Named moves (each a turn or a mirror), then the moves between two rows, first move first; the first pair answered
move nepo:
[ -5.5  12.3  -9.0  14.0 -32.9  -8.5   2.3  -0.9  -2.2   0.1   8.3  14.0
 -15.8   3.4   7.6   7.2  -9.9   9.5  -4.0  11.4  19.0  23.7 -23.4   9.5
  -8.8 -15.5 -11.1] => [ -3.1  11.0  -8.7  10.7 -29.6 -10.3   4.2   0.8  -1.0   5.7   7.6  13.9
 -14.6   2.6   6.9   8.5 -12.8   8.8  -2.0  12.2  17.7  26.0 -26.3   7.7
  -7.4 -14.7 -10.6]
[  5.5   0.9   0.9  20.1 -12.6  -8.9  -0.1  10.2  -8.6 -26.6  12.8  -4.7
  -3.1   8.0 -23.4  -9.5  -5.1  -4.3  -2.2  12.1  11.6  10.3   9.7 -15.7
  -6.0  -2.6 -16.6] => [ 11.5  -2.0   2.6  12.0  -5.5 -15.0   9.3  21.0  -8.3 -10.2  11.1  -5.9
  -3.4   7.3 -27.8  -8.6 -15.1  -3.5   1.8  12.8  10.1  14.9   0.0 -15.7
  -3.7   2.1 -17.4]
[-29.5  -5.3   4.5  -8.2   3.4 -19.7  22.5  -9.2  35.4  -2.4 -21.0  30.5
  -1.5  10.5  26.1 -22.6  -7.0 -19.9  25.0  -7.4 -19.5  -2.8  13.5  13.7
  -5.1   0.9  18.2] => [-31.3  -2.8   4.0  -4.6   0.9 -16.6  18.0 -13.8  34.5  -6.3 -19.5  31.6
  -0.8  11.8  28.1 -21.7  -3.3 -19.0  23.5  -9.2 -16.7  -4.6  18.7  14.7
  -5.4  -1.5  19.2]
[-11.6 -20.8  -6.7  -7.4   9.3   7.1  -7.7  -5.6   7.5   0.2   4.2 -13.1
   5.0  16.4  19.7 -19.5  18.1   1.5  -1.8  -3.7  -7.4 -16.7  12.6   7.4
  -0.5 -13.1  22.1] => [ -5.1 -24.2  -4.0 -20.0  17.1   2.0   5.0   8.3  10.4  16.9   0.5 -13.0
   5.4  15.1  12.8 -19.4   4.1   1.7   4.1  -2.3 -11.3  -8.5  -0.7   6.7
   3.0  -7.7  21.3]
move pog:
[  3.8   6.1  -3.0   9.1  -2.5   8.2 -23.5 -13.1  -9.4 -16.2   5.2  -4.9
  -2.7   1.4  -6.2   4.6  11.1   8.9  -4.3  -3.6  16.2  -8.2  13.5  -1.5
  -7.9 -12.6  -7.1] => [ 18.7   3.6   1.4 -11.7   8.8  -4.4   4.6  13.7  -1.2  23.6   2.1   0.0
  -4.3  -2.0 -13.6   4.1 -14.3   6.1   5.8   6.5   9.9   5.6 -10.4  -6.6
   1.3  -2.9  -8.4]
[ 13.8  -6.3   6.3  -5.1   2.7  -5.2 -10.9   0.5  -8.0  14.7  -2.6  -1.9
 -10.4  -5.4 -22.7   9.0 -20.7  -5.4   1.9  -5.1  -6.4  14.3 -11.7  11.0
  -0.7  18.2 -10.0] => [  3.0  -3.9   2.5   9.6  -6.0   2.7 -28.3 -17.0 -15.3 -10.7  -1.2  -6.2
  -7.6  -0.5 -18.5   7.5  -2.8  -5.3  -3.9 -10.7  -2.2   6.6   4.4  12.5
  -7.4  11.4  -9.9]
[-16.4  -8.2  13.2  -5.6  -7.5 -15.4 -17.5  -6.6  18.6  -5.5 -16.9   8.8
  16.0  18.1  10.8   3.0 -12.8  -0.3   2.6   3.3 -15.6  -5.0  13.5  11.2
   1.2   7.4  -7.9] => [-13.9 -10.3  15.2 -11.0  -6.3 -18.6 -11.9   0.1  19.4   4.3 -15.6  11.7
  16.3  16.5   7.9   2.2 -18.3  -0.2   5.3   4.7 -16.5  -1.5   8.2  12.2
   4.5   9.5  -6.9]
[ -2.8  -6.8  -7.6  -2.9  15.6  -2.0   0.1   5.7  18.8   1.8  -6.5   6.4
   3.7   5.3  15.0 -11.9  -4.5  -1.9   8.6 -10.9 -20.5  -8.9  -1.4  -0.6
   2.0   4.1  -0.1] => [ -5.9  -8.2  -6.6   1.8  13.0   0.3  -6.6  -1.0  16.5  -7.2  -7.1   3.9
   5.6   4.5  16.9 -10.6   1.5  -2.0   5.6 -11.9 -19.3 -11.0   2.8   0.2
   0.1   3.0   1.6]
move lodo:
[ 19.0   7.0 -13.3  -2.3 -15.4   1.7  -7.8   6.4  -9.1  -2.9  16.5  -3.2
   1.6 -11.5  -5.3  -5.5 -10.4   5.1  -0.7  -1.8   0.4   0.0 -25.8   4.2
  -9.1  -5.6  -6.6] => [  2.0   6.0 -14.0  -8.6  -3.5  -1.1  -3.4   2.8   3.9  -2.1  -0.3   5.1
  10.7  -3.9   5.9 -14.2 -15.5   0.9   2.5 -19.6 -26.0  -4.5 -16.2   8.0
  -5.7   3.7   2.5]
[ -0.9 -11.5  -7.5  29.6   7.4  22.1 -19.4 -27.8  -8.7 -13.8  17.7  -0.3
 -10.2   2.9   0.5  -8.1  -8.5  -4.9  10.9 -13.6 -16.0  18.1  23.5 -10.0
  -3.5   1.3  -9.4] => [  1.4 -10.3  -6.7  32.8   4.9  22.1 -18.9 -27.4 -12.1 -12.0  22.0  -2.1
 -14.3   2.4  -3.5  -4.0  -7.7  -5.7  10.6  -9.6  -9.0  17.7  22.3 -12.2
  -4.3  -0.3 -10.5]
[  7.8  -9.7  -3.9 -11.0   7.8   3.0 -11.3   6.1 -10.2   2.4   1.0 -15.4
   5.0  12.0 -11.8  -0.8  -3.8   3.0  -0.5 -13.2   1.7   9.7  -4.9   5.7
  -1.0   2.1  -2.7] => [  6.4  -9.1  -3.3 -11.2   7.6   3.4 -12.0   5.8  -9.8   2.4  -2.4 -13.8
   6.4  13.3 -10.4  -2.6  -5.3   2.5  -1.1 -15.0  -1.0  11.0  -0.9   6.8
  -1.4   2.3  -3.2]
move fode:
[-14.8  -2.8  -5.9  18.3 -19.2   3.3 -28.2  -6.0 -10.5 -29.4  -8.0  16.0
   5.5 -10.2  12.2 -10.4  -0.1  -8.8   1.8  14.2  -7.0 -14.2  14.2   4.0
  -5.2   6.0  19.2] => [ -1.7 -21.2  -9.4  -9.7   5.8  -5.3 -20.0  22.3 -11.9   4.8 -20.3   2.4
  13.2   4.7  -6.1 -11.0 -23.5  -1.8  21.2  -4.1 -14.9   3.5 -10.0  12.9
   6.0  21.7  14.7]
[-15.4   5.9   4.9   3.8  -4.4   6.8   1.4  -5.7 -13.1  -4.6   4.2  -6.5
  -5.7  -6.0 -11.2   5.4   5.8  14.3   2.0   4.4  10.7  -0.3  -6.1   5.2
  -1.4  -2.2  15.2] => [-24.7   3.1   2.9   0.8   1.1   5.0   2.1  -8.3  -6.3  -6.3  -5.7  -5.3
   0.4   0.0  -6.1   2.3   3.1  11.5   3.7  -7.7  -3.5  -0.8   0.5   9.8
   0.6   2.8  21.0]
[ 17.2  -7.0  -0.4  -7.1   2.9   3.1  -7.0   6.7 -18.1   4.3   7.5 -13.1
  -4.3   3.2 -11.6   6.9  -2.7   9.5   4.9   1.8  17.6   8.0 -11.2  -2.3
  -1.2  -5.2  -3.1] => [ -7.0   2.8  -1.0   9.0  -3.8   9.9 -13.3 -15.4  -6.9 -22.2   3.2   1.1
  -1.8   1.7   9.4  -0.6  13.6   3.0  -4.9  -2.2   3.7  -7.0  13.7  -5.6
  -7.0  -9.1   4.2]
[  4.0   9.6   9.8   6.7   2.7   5.6  12.9   1.8  -0.2  -0.8  12.5  -7.3
  -7.1 -10.3  -5.7   1.6 -10.9  -3.0  -5.7   6.8  -1.7   5.2  -2.7   3.0
   5.5  -9.6   0.0] => [ -6.5  10.8   7.3   9.3   5.6   5.5  11.9  -4.4   6.5  -6.0   5.0  -4.1
  -0.2  -9.2   5.0  -4.2  -7.3  -6.8  -5.4  -0.6 -13.5  -0.6   9.4   4.3
   5.9  -7.5   3.8]
Then:
(2 to 3 moves a pair)
[ 19.6   1.5 -15.7  18.9 -11.5  12.4 -37.3  -0.8 -13.1 -15.0  30.0 -23.8
 -11.6  -1.2 -20.5  18.8  27.2  10.7   3.8   6.2  34.4   2.0  -9.5  15.3
  -5.0  -7.9  -8.1] => [ 30.6  -9.6 -15.2  -9.7  12.2   0.2 -15.4  23.3  -6.9  20.0  18.4 -26.9
  -3.0   5.6 -30.3  14.3  -2.1  11.6  17.4  -5.9  20.5  15.8 -32.0  18.3
   6.4   9.4  -8.5] | lodo, fode
[-19.8   2.5  -5.7  -7.0  14.4  -7.2   8.9   4.6  11.2   9.4 -12.1   6.8
  -7.6  -9.5   6.1 -17.5  -7.6  -2.0   5.6   1.0 -24.0  -4.6   4.7  -5.5
   5.8   3.6  -5.3] => [-14.1   6.5  -5.9  14.6  -6.0   3.8 -14.6 -10.5  -8.6 -14.1   6.5  -4.2
 -15.7 -12.6  -0.6  -7.8  13.0   4.0  -3.9  12.6   6.1  -6.2   8.4  -4.1
  -1.6 -13.0 -11.6] | fode, pog
[ 11.6  -9.7   2.4   0.4  -1.6  -2.5  -1.2   4.4 -11.6   8.4   8.7 -13.3
   3.6   7.8 -17.0   5.9  -4.5  12.4  -0.2 -11.8  16.9  10.3 -10.3   7.4
  -2.3   1.2   3.6] => [ -0.6 -10.8  -2.1   0.7   1.6  -1.0  -7.9  -5.5  -6.6  -2.5   0.1 -12.2
   9.8  13.9 -10.5   0.9  -0.6  11.3  -0.4 -27.0   3.5   5.0   0.5  13.1
  -3.3   7.0   7.6] | pog, fode, fode
[  4.4   9.9  -3.2  15.0 -26.0   1.1 -19.6  -2.2   0.0 -12.3   1.8 -11.6
  -6.3  -5.2  -8.4  10.5  13.5   0.6  -5.9  -2.3  10.6  -5.6  -0.8   4.0
 -14.4  -9.4   4.8] => [  0.1   1.2  -6.2  -9.5  -0.8 -12.2  -3.3  14.7  15.1  12.2 -18.2  -6.5
   4.5   4.7  -7.1   0.5 -11.4  -2.1   6.8 -25.3 -16.8   1.3  -5.8   8.0
  -3.8   8.1  10.6] | fode, pog
[ 21.3  -2.9  -6.7 -22.0  19.7 -11.7  24.7  26.6  10.6  29.5  -8.0   5.7
   3.2  12.5 -13.9  -4.6 -35.6  -4.2  19.4 -20.9  -9.5  12.4  -6.9   3.4
   9.9   2.3   0.5] => [ 15.6 -14.0 -16.0 -13.7  20.1  -4.9  -3.8   9.6  -3.5   6.4  -8.8 -13.9
   8.3  27.3 -21.0  -0.3 -19.3   6.7  22.2 -46.5  -3.9   9.2   4.5  19.2
   5.6   0.5   1.3] | nepo, fode
